One turn moves every row onto another: examples first, then more rows asked
D: [ 0.59 -0.95 -0.63  2.36  3.51  1.06 -2.05  2.50  2.25 -1.61  0.31 -2.50
 -0.71 -2.44  1.38  2.06 -3.85  4.57  1.38  0.38  1.54  1.30 -0.95 -0.86
 -1.53  1.34  0.62  1.48 -0.89]
H: [-1.17 -0.91 -0.56  1.50 -1.84  1.34  1.53 -2.44 -0.60 -0.25  3.98 -1.29
 -0.05  2.25 -0.62  1.38  1.98  0.02  3.75 -1.27  1.45 -0.29 -0.84  3.70
 -1.65  0.48 -1.04 -0.05  2.70]
W: [ 0.55  0.56  1.21  0.21 -1.15  1.69  0.29  1.43  0.68  0.61 -1.98  1.90
  1.36 -2.98  0.57  2.22 -3.86  1.57  2.79  1.95 -2.80 -1.72 -0.53 -0.54
  1.44 -0.11 -5.18  1.05 -1.12]
A: [ 3.73 -0.45  3.99  1.76 -3.21 -1.41 -1.61 -0.99  0.45  0.51 -0.70  2.16
 -0.54 -2.45 -1.36  2.20 -2.30  1.04  2.78 -2.57  2.97  0.48 -0.69 -1.00
  0.57 -1.76  1.38 -0.12 -0.64]
B: [ 1.79  0.91 -2.33 -1.11  3.26  0.27  0.83 -1.90 -2.64 -2.59 -4.43 -1.06
 -0.10  0.39 -0.11  1.53 -3.59 -0.44 -1.11  1.04 -1.06 -1.36 -3.29  0.59
  0.00  0.15  0.74 -1.19  1.24]
L: [-0.08 -2.04  0.30  1.10 -0.42  1.94  1.40  1.24  1.61 -1.92 -1.24  1.46
  2.89  2.57 -0.46  3.01  2.68  0.94  3.73  1.38  1.51  0.68  1.85  1.37
 -1.17 -3.17  0.67  1.07  3.13]
R: [-1.01  2.22  1.55 -0.94  2.36  1.50 -1.28 -2.74  1.58  1.36 -0.06 -2.45
 -0.83 -2.76  0.18 -3.44 -2.65  0.39 -1.41  1.59 -0.86 -1.72  5.03 -1.19
  1.89 -1.19 -1.13 -1.73  1.73]
C: [ 0.02  1.16  1.33 -0.91  1.01  0.21 -1.49 -0.74  3.08  1.25  0.54  0.97
  0.03 -2.66 -1.81 -0.18  0.08  1.17 -1.28  3.09 -1.76 -1.08  3.56 -0.86
 -1.53 -4.53  3.45 -1.47 -3.11]
P: [ 2.54  0.91  1.86  2.43 -2.75  0.70 -0.22  2.02  1.02  0.84  1.12 -1.34
  0.91  2.00  0.87 -2.10  0.03  2.75 -4.12 -0.90 -1.72  1.91  1.38 -0.53
 -0.09  1.37  3.37 -0.55  2.60]
X: [-3.03  0.33 -1.52 -0.02 -2.26 -0.90  0.63  1.02  0.81  0.79 -1.17 -0.94
  0.48  2.92  2.34 -0.34 -2.53 -0.46 -4.81  1.82 -0.18  2.10  1.56  0.67
 -0.93 -0.96 -1.40  2.77 -1.25]
S: [-1.37 -1.34  3.03 -1.68  1.13 -2.72  2.84  1.77 -2.12 -0.88  0.14 -4.48
  0.24  2.12  0.04 -1.38  2.28  0.99 -2.29 -0.85 -1.50  0.47  1.68  0.08
  0.88 -0.37  1.13 -0.69 -2.39]
K: [-0.21  2.80  2.76  1.00  1.17 -2.41 -3.19 -0.31  1.19 -1.81  0.20 -1.28
 -0.62  3.10 -4.66  3.01 -0.47  0.77  0.05  0.58  1.88 -1.86 -2.32 -2.32
  1.30  2.23  0.97  0.10 -0.65]
E: [ 2.14  1.39 -0.97 -0.66  2.29 -1.13 -2.64 -2.72  2.69  3.68  1.88 -1.03
  0.34 -0.08 -0.22 -4.08  0.72 -2.63 -0.39  0.47  0.60 -0.34  0.15  0.81
  1.15 -2.19  0.52 -0.85 -2.14]
N: [ 0.02 -0.58 -0.68  0.12 -0.53 -1.79 -1.32  1.17 -1.78 -2.33 -2.06 -0.10
 -1.09 -2.19 -4.13 -2.27 -0.14 -0.57  2.30 -2.09  0.75 -1.10 -1.71  1.07
  1.95 -0.47 -3.98 -3.63 -0.38]
Q: [-2.28  1.80  1.14 -0.80 -2.32  2.95  1.31 -0.58  1.64 -4.02 -1.02 -1.78
  2.13  1.89  1.69  2.29 -0.05  1.38  2.99 -0.22  1.37 -0.91  2.46  4.04
  1.02  0.53 -1.30 -2.77  1.72]

H moves to L
W moves to N
D moves to B
Now these:
X moves to S
C moves to R

